Rows are one point carried round by a steady rotation, each followed by how many ticks it has turned.
The counts run from 0 to 284.
[ 0.30 -1.35 -0.96 -2.84  4.85  2.07 -0.09 -1.04 -3.10  1.07  1.44 -2.16
  4.25 -0.77  1.97  0.44 -0.13 -0.77 -0.67 -1.08  0.14 -0.62 -2.16 -0.86
 -2.40 -0.52 -2.55 -1.84  2.74 -0.62 -1.60 -0.27 -2.05 -1.80  0.43 -1.02
  1.81  3.23 -0.25  2.12  1.14  4.92  2.10 -0.97 -0.39  3.46  3.56  0.87]  27
[ 0.96 -2.49 -0.20  0.10 -4.15  2.41  1.26 -0.10  0.42 -0.66  0.38  3.57
 -0.09  0.77 -1.34 -0.15 -0.55  1.39  1.91 -4.64  1.37 -0.83  1.91  1.26
  3.39  1.91 -0.56  0.50  0.36 -0.52 -2.51 -1.06  0.55  0.30 -1.85  1.72
 -5.36  0.73 -1.87 -3.01 -1.12 -2.13 -0.94  2.51  1.51 -3.31 -1.11  3.12]  132
[ 3.79 -2.71 -1.19  2.31  1.80 -1.39  1.68 -2.02 -2.25  1.61  0.53  0.42
  1.17  1.02 -0.09 -2.03 -0.81  0.10  2.37  2.94  4.13  2.66 -1.29  2.02
 -0.86 -1.00 -0.95 -0.30 -0.66  0.83  2.55  2.92 -1.31 -1.88 -0.54  0.54
  3.20 -2.87 -1.10  2.04 -1.93  0.20  3.92 -3.38  0.64 -0.09  4.34  1.78]  157
[-2.55 -1.92  0.45  0.04 -2.47  3.20 -0.40  0.65  1.54 -1.74  2.23  0.02
 -0.46 -1.36  1.67  0.93  0.28  2.51  2.24 -2.39 -3.40 -0.43 -1.13  3.20
  1.23 -0.49 -1.86  0.16 -2.19 -0.43 -2.93  2.61 -1.15 -4.40 -0.97  3.33
  0.52  0.13  0.01 -0.17 -0.15 -0.55 -2.21  6.28  2.74 -1.43  1.51  0.05]  188
[ 0.49  1.12 -2.47 -1.95  1.85  2.49 -2.06 -0.96  2.22  4.08 -2.52  1.55
 -1.15 -1.29  2.51  0.52  1.23 -1.88 -0.53 -3.10 -3.66  1.47  0.16 -1.94
  3.42 -0.53  2.29 -0.58  1.69  2.65 -3.24  1.57 -2.01 -3.98  0.19 -0.05
 -1.54 -0.71 -2.53 -0.60 -0.67 -1.49 -3.05 -1.53 -2.11 -0.57  1.46  1.49]  196
[-1.56 -2.01  3.27  0.17 -0.64  0.65  2.59  0.27 -1.96 -3.34  2.15 -0.19
  2.12 -0.62  1.29  0.99 -0.32  3.07  1.99 -0.47  4.68 -0.67 -2.69  3.22
 -3.05  1.20 -1.85 -0.26  0.11 -3.26  0.65  0.29  1.10  1.78 -0.34  1.15
  4.37  3.02 -1.21  1.73  1.08  1.47  2.90  1.00  2.64  0.37  2.17 -0.90]  95
[ 0.34  1.39 -0.75 -0.26 -1.63  1.34 -0.59  3.08  1.58  0.06 -4.71 -0.16
 -3.03  0.21  1.17  2.51  2.71  0.39  0.33 -4.44 -1.03 -0.85 -0.07 -1.94
  2.95  0.30  6.01 -0.14  0.03  1.45 -0.85 -2.78  0.73  0.66  0.21 -1.38
 -3.52  1.50 -0.67 -0.99 -0.50 -3.73 -3.72  0.97 -3.94 -0.81 -1.85 -1.56]  54
[-1.79 -2.22 -0.78 -2.23 -1.69  4.98 -0.83  2.89 -1.14  0.53  0.51 -2.54
  1.04 -2.39 -0.73  3.39  1.16  0.87 -0.95 -4.92 -1.64 -0.93 -2.33  0.26
  0.89 -0.88 -0.78 -1.73  0.07 -1.25 -2.69 -0.87 -1.54 -2.16  0.90 -2.19
 -1.37  4.90  0.11 -0.11  0.77  1.39 -1.70  4.23 -1.22  0.43 -0.35 -2.24]  115
[ 3.59 -3.90 -2.55 -0.35  0.84  2.18  0.07  0.74 -4.54 -0.48  0.13  1.81
 -0.61  2.76 -1.72  0.50 -2.54 -0.18  0.57 -1.65  0.51  3.53  4.08  1.70
  1.19 -3.77 -3.00 -0.52  1.21 -1.47 -0.15  0.25  0.92 -0.33 -2.85  2.26
 -0.69 -0.41  0.05 -0.09  0.52  0.86 -2.97  0.95  2.27 -3.88 -2.22  1.14]  209
[-1.60 -2.04  1.47  1.92 -3.31 -0.06  2.46  1.66 -1.33 -0.82  1.16 -1.99
  1.59 -0.37  0.42  0.58  1.41  3.29  1.79  1.07  2.80 -0.61 -3.49  4.16
 -1.98  0.96  0.73  0.51 -3.95 -1.81  1.09  1.88  0.37  0.48  1.74 -1.65
  3.65  1.14  0.72  2.12 -1.23 -0.59  3.82  3.88  2.05  0.47  2.34 -3.10]  242
[ 5.15 -2.23 -2.22  0.14  2.02 -2.15 -0.11 -1.67 -3.88  2.53 -2.47  2.03
 -0.34  2.04  0.23 -1.65 -2.00 -0.19 -0.21  0.15  1.09  3.84  5.30  1.45
  1.55 -1.49 -0.21  0.72  0.29  1.28 -0.26  1.70  0.50 -0.34 -1.65  1.72
 -0.08 -3.25 -1.80  0.84 -2.32 -2.01 -1.09 -2.57  1.22 -3.50 -0.60  1.38]  66
[ 1.51  0.82  0.99 -0.43  5.36 -3.83  0.62 -1.99 -2.38  0.38 -2.13  0.08
  1.58  2.13  3.54 -0.83  1.71  0.21  0.15  1.38  2.20 -1.04  0.11 -0.71
 -2.38  0.42  2.53  0.31  1.97 -0.71  0.91 -0.85  2.45  3.38 -0.21 -0.24
  4.02  0.22 -1.52  3.85  0.54  1.21  2.22 -2.80 -0.71  2.61  1.79  0.12]  88
[ 0.06  3.27 -0.05 -1.29  0.55  2.62 -2.10  1.12  1.46  2.08 -3.68  0.75
 -1.86 -0.28  2.57  0.56  1.55 -0.69  0.88 -3.47 -1.87  0.40  0.20 -2.36
  2.93  0.18  6.12 -0.38  1.58  3.71 -1.13 -1.24 -0.22 -1.41 -1.21  0.63
 -2.00  0.62 -1.49  0.01 -2.71 -3.60 -4.08 -0.43 -2.62 -0.57 -0.17 -0.21]  52
[-2.71 -1.27  2.45 -0.48 -1.77  2.78 -0.50  0.21  0.90 -3.20  2.14 -0.18
 -0.35 -2.34  3.06  1.05 -0.68  2.89  2.85 -2.65 -1.91 -0.68 -0.41  3.48
  0.15  0.01 -1.43  0.60 -1.39 -0.22 -3.29  2.30  0.04 -2.70 -1.24  3.72
  1.30  0.79 -0.54  0.16 -0.48 -1.31 -2.57  5.74  3.13 -1.17  0.64 -0.25]  187
[-0.41 -3.47 -2.04 -1.33  2.40  2.10  1.60 -0.17 -1.74  0.62  2.17 -2.56
  3.12 -0.15 -0.87  0.83  2.34 -0.39 -0.57 -1.26 -0.78 -2.56 -3.73 -0.60
 -1.32 -0.41 -2.40 -1.62  1.04 -2.40 -0.81 -0.60 -1.17 -1.20  0.82 -2.67
 -0.27  2.92  1.08  1.29  2.75  4.86  3.51  1.99 -0.05  3.50  3.50  0.77]  25
[ 1.14  0.02 -1.83 -2.85  1.82  4.10 -2.19 -2.01  1.03  2.81 -0.44  0.59
  1.18 -2.48  1.90 -0.27 -0.98 -0.62 -0.04 -3.09 -2.80  0.94  0.69 -0.56
  2.29 -0.33 -1.71 -0.85  2.40  3.19 -4.10  1.97 -2.60 -4.79 -1.55  2.50
 -1.66 -0.54 -2.53 -1.04 -0.80 -0.19 -2.55 -0.43 -0.05 -0.15  2.07  3.30]  194
[ 3.03 -1.68 -3.37  0.10  4.93 -4.21  0.61 -1.50 -1.86  1.69 -2.55 -1.98
  0.75  2.00  0.28 -0.60  1.96 -2.07 -1.25  1.97  0.16 -1.71 -0.45 -1.04
 -1.08 -0.73 -0.18 -0.68  0.81 -0.44  1.12 -0.92  0.93  1.19  0.79 -2.29
  0.75 -2.13  0.87  2.55  3.01  2.37  3.95 -2.53 -3.00  2.40  2.69  0.04]  85
[ 1.48 -0.13 -0.88  1.27  2.91 -5.17  1.33  0.07 -2.62  2.25 -2.59 -1.74
  2.06  2.03  2.21  0.10  3.72  0.25 -0.81  2.23  0.57 -0.57 -0.89  0.00
 -0.96  1.32  4.15  1.00 -0.63 -0.37  1.70 -0.71  1.96  2.25  0.51 -3.72
  3.66  0.47  1.13  2.51 -0.71 -0.67  2.80 -1.76 -2.09  2.23  1.90 -3.08]  235
[ 2.74 -0.12 -1.62  1.46  1.26 -3.83  1.03  0.71 -0.82 -0.71 -4.37  0.32
 -1.93  4.41 -0.32  0.51  2.75 -0.48  0.52 -0.71  0.71 -1.52  1.29 -1.63
  1.24 -0.64  4.30  0.80  0.24 -1.87  2.50 -3.40  3.28  3.93 -0.86 -1.91
 -1.13 -1.68  0.90  0.29  1.73 -1.41 -1.02 -1.04 -3.02 -1.11 -1.81 -0.41]  145
[-0.99 -0.07 -1.44 -1.61  4.73  1.42 -1.39  0.66 -1.66  2.94 -0.93 -2.57
  2.14 -0.37  3.41  1.09  1.33 -0.68 -1.01  0.53 -1.43  2.40 -3.17 -0.72
 -1.23 -1.43  1.49 -1.53  0.76 -0.21  0.16  2.36 -2.24 -2.71  0.59 -2.46
  6.08  2.48  0.03  2.52 -0.55  1.32 -0.63 -2.78 -2.00  2.78  2.98 -2.44]  30
[ 1.40  1.00  1.11  2.58  1.84 -4.72  1.64 -1.43  2.32 -2.39 -0.62  0.17
  0.09  0.21  2.38 -1.47  1.77  0.66  2.00  1.88  3.63 -2.66 -3.62 -0.15
 -2.25  4.12  0.13  0.21  0.46  1.24  1.00 -0.69  1.52  1.54 -1.58  1.39
  0.72 -0.94 -0.53 -0.37  0.24 -0.83  3.39 -3.55 -3.46  1.53  3.66  0.52]  162
[ 2.27  0.79  1.69  2.07 -1.85 -3.02  2.46 -2.04  1.58 -1.28 -2.28  4.43
 -1.38  2.07  0.86 -1.60  0.17  0.48  2.90 -0.39  5.34 -1.24  0.99  0.38
  1.05  2.85  2.03  0.87  0.45 -0.68  0.54 -0.67  2.91  3.29 -1.25  1.47
 -1.04 -1.34 -2.92 -1.17 -1.00 -3.29  1.10 -2.57  0.20 -2.71  0.19  2.70]  72
[ 3.79 -1.92 -1.41  0.65  1.99  0.43  2.39 -0.55 -1.54 -2.31  1.03 -1.39
 -0.64  1.94 -3.53 -1.55 -0.68 -0.71  1.91 -0.14  4.16 -2.03 -0.98 -0.10
 -1.27 -2.19 -1.98 -1.53  1.34  0.82  1.72 -2.16  0.31  0.47 -1.07  2.15
 -3.73 -2.33 -0.68  1.64  2.34  3.02  3.23  1.33  0.80 -0.25  3.33  3.41]  80
[ 3.36 -1.65 -4.01  1.02  4.97 -3.43  0.62 -0.99 -1.94  1.55 -1.96 -2.69
  0.05  2.32 -0.71 -1.04  2.31 -2.23 -0.55  2.27 -0.65 -1.42 -0.61 -0.86
 -0.60 -2.15 -0.19 -1.37  0.20 -0.10  1.81  0.30  0.67  0.01  1.07 -2.33
 -0.08 -3.48  1.07  2.47  2.74  2.43  3.61 -1.15 -2.11  2.25  3.72  0.49]  84
[-0.70  0.49  1.80 -2.76  4.46 -0.03 -1.91 -0.46 -1.99  1.97 -1.55 -2.76
  2.48 -2.78  4.23  1.70 -1.19  1.14 -1.03 -0.57  1.76  0.30 -0.97  1.16
 -1.66  1.17 -0.92 -1.30  1.34  0.77 -2.43  1.37 -1.04 -0.76  0.37 -0.45
  5.22  2.90 -2.18  2.88 -0.19  1.20  0.28 -2.93 -2.79  1.81  2.16 -2.84]  178
[-3.15 -0.68  3.05 -0.09 -1.64  0.34 -0.89  0.79  1.46 -4.21  0.48  0.12
  0.50 -3.14  4.29  2.75  0.10  3.77  1.83 -2.50  0.91 -1.59 -0.99  2.66
  0.05  2.92 -1.95  0.30 -0.93 -2.13 -3.25  0.65  1.01 -0.32 -1.07  3.32
  2.65  3.74 -1.07 -1.30  0.40 -1.17 -2.42  3.21  0.46 -0.96 -0.11 -2.37]  185
[-1.82  1.78  2.08 -1.30  2.98 -0.80 -2.35  0.17 -0.69  0.83 -1.65 -1.19
  0.67 -1.88  5.78  2.18  0.36  2.12  0.53  0.33 -0.23  1.81 -1.21  0.86
 -1.18  0.29  2.07 -0.34 -0.57  0.89 -0.99  2.96  0.04 -0.88  0.38  0.34
  6.84  2.29 -1.32  2.78 -0.67 -1.45 -1.72 -1.61 -1.54  0.84  2.19 -4.30]  180
[-0.84 -1.44 -0.37  1.87 -4.52  0.48  1.03  1.24  1.68 -0.38 -1.89  4.09
 -0.67  1.00 -0.35  1.13  2.08  0.76  1.25 -3.38 -1.53 -0.45  1.50  1.72
  4.87  2.63  1.02  1.31 -1.70 -2.83 -2.62 -0.13  1.41  0.43 -1.76 -0.15
 -3.29  0.73 -0.85 -2.71 -1.47 -3.39 -2.28  3.27  1.07 -3.18 -2.33  1.03]  130
[ 2.69 -1.11 -2.16  3.13  1.90 -4.32  1.82 -1.39  0.88  1.11 -0.87 -0.32
  0.09  0.83  0.77 -1.53  1.51  0.19  1.34  3.91  2.96  1.27 -2.78  1.07
 -0.41  0.26  0.17 -0.03 -2.10  0.68  2.40  2.72 -0.89 -1.92  0.10 -1.60
  2.89 -3.54 -0.06  0.58 -1.26 -1.51  4.05 -3.95 -1.92  0.03  4.50  0.17]  159
[-0.41 -0.42 -1.28 -2.63  5.61  2.48 -0.80  0.05 -2.58  2.49 -0.24 -1.91
  2.67 -0.81  2.92  0.92  0.97 -0.59 -0.35  0.44 -0.79  2.43 -2.23 -0.70
 -2.21 -1.83  0.89 -1.55  1.87  0.55 -0.45  1.46 -2.05 -3.24  0.13 -1.15
  5.05  2.32  0.10  3.13 -0.13  2.86  0.20 -2.21 -1.10  2.93  3.62 -1.12]  29
[ 0.98 -1.58 -0.97 -2.79  2.36  5.19 -2.49  1.66 -3.42  0.88 -0.39 -2.20
  0.73 -2.32  1.42  2.40 -3.22  0.37 -0.29 -2.58 -1.33  3.74  0.88  0.95
  0.61 -3.68 -2.17 -1.30  1.17  1.25 -1.73  1.45 -2.58 -3.62 -1.28  0.95
  1.50  2.20 -0.55  0.56 -0.65 -0.35 -3.88  0.34 -0.15 -1.26 -1.06 -1.72]  119
[ 1.64 -1.59 -3.60 -0.54  0.28  1.20 -1.30 -0.12  1.27  3.97 -1.07 -0.26
  1.66 -2.38  1.45  0.00  0.89 -1.10 -0.99 -2.04 -3.14  0.98 -0.49 -0.34
  3.60  1.71 -1.40 -0.75  0.53  2.82 -4.47  2.02 -3.26 -5.24 -1.22 -1.08
 -3.57  0.72  0.59 -2.88 -1.46 -1.67 -1.74 -0.21 -3.07  0.28  1.23  0.62]  47
[ 0.09  0.84  1.16 -0.77  2.68 -3.57 -2.23 -1.98  2.48  0.50 -1.02 -2.03
  1.19 -3.62  4.54 -0.06  0.88  0.63 -1.05  0.22 -1.53 -3.73 -1.50  0.09
 -0.03  3.47 -1.85 -0.20  0.48  3.17 -4.15  0.66 -0.81 -2.19 -0.34  1.34
 -0.28 -0.27 -0.56 -0.53  0.42 -0.70  1.39 -0.48 -3.74  2.93  3.94 -0.89]  252
[ 0.48 -2.59 -1.87 -2.11  3.93  1.60  1.02 -0.64 -2.19  0.94  1.67 -2.75
  4.12 -0.62  0.51  1.06  1.20 -0.62 -1.17 -1.02  0.24 -1.72 -2.54 -0.48
 -1.44 -0.21 -3.47 -1.95  2.58 -1.19 -0.93 -1.00 -1.38 -0.67  0.34 -1.50
  0.28  3.05  0.66  1.53  1.99  5.32  2.59  0.06 -0.87  3.59  3.50  0.55]  26
[ 4.74 -1.92 -4.84  0.50  0.26  0.86  0.74  0.69  0.20  2.20 -2.20  0.41
 -1.65  0.58 -3.96 -0.68 -0.38 -2.42 -0.01 -2.14  1.34  0.35  0.03 -1.33
  3.03 -1.10 -1.29 -1.50  1.36  2.28  0.23 -1.69 -1.50 -2.47 -0.36 -1.26
 -5.56 -2.17 -0.54 -1.94  0.61 -0.41  0.02 -2.44 -3.50 -2.09  0.31  2.35]  138
[ 0.49 -3.06  1.19  0.80 -1.10  0.09  1.85  0.55 -0.42 -1.61  2.29 -2.90
  3.16 -2.99  0.06  0.28 -1.69  2.97  1.61 -0.27  4.28 -0.89 -3.14  4.26
 -2.42  1.88 -4.69 -0.42 -1.93  0.53 -1.31  1.10 -1.07 -1.94  0.11  1.33
  1.24  1.15  0.38  0.15 -0.60  0.75  3.91  2.13  0.59 -0.10  3.35 -1.10]  245
[-3.09  0.72  3.67 -0.03  1.05  1.08 -0.73  1.51 -0.19 -3.22  0.47  0.16
  0.44 -0.73  5.52  2.32  1.00  2.74  1.86 -1.02 -0.31  1.25 -1.76  1.17
 -1.18  1.24  1.65  0.58 -0.50 -0.85 -1.34  0.79  0.62 -0.70 -2.63  2.33
  5.78  3.98 -0.31  0.59 -1.81 -1.60 -3.04  1.35  0.09 -0.54 -0.61 -3.02]  36
[-3.05  1.48  2.15 -1.33  1.00 -0.04 -0.08 -0.87  2.43 -0.68 -0.04 -0.28
  2.24 -1.89  4.82  1.72  2.91  0.97  0.15 -3.55 -1.97 -4.46 -2.12 -1.45
  0.48  4.28  1.59  0.02  2.23 -0.04 -4.69 -1.55  0.76 -0.26 -0.74  0.47
  0.05  4.27 -0.81 -0.50  0.33  0.45 -1.33  1.33 -2.52  3.00  1.26  0.76]  109
[-1.77 -0.09  1.30 -0.13  2.62 -1.41 -1.39  1.52  0.02 -0.23 -2.44 -1.25
  2.31 -2.16  4.78  3.33  1.61  0.39 -1.09 -0.68  0.94  0.49 -2.33  0.03
 -0.68  2.85 -0.22 -0.30  0.49 -0.90 -1.43  0.31 -0.12  0.10 -0.22 -1.78
  5.40  5.01  0.08 -0.45  0.11 -0.47 -0.95 -3.35 -4.27  1.24  0.10 -3.63]  33
[ 0.04 -2.74 -2.17 -1.96 -0.10  2.02 -1.68 -1.54  0.95  1.38  0.51 -0.08
  1.62 -3.15  1.09  0.39 -1.32 -0.49  0.03 -3.66 -2.46 -0.57  0.52  0.67
  2.87  1.80 -5.51 -1.26  1.46  0.55 -6.00  1.70 -2.85 -4.13 -1.50  1.43
 -3.48  0.37 -0.97 -2.38  0.58  1.25 -1.00  1.23 -0.49  0.00  1.66  2.52]  192
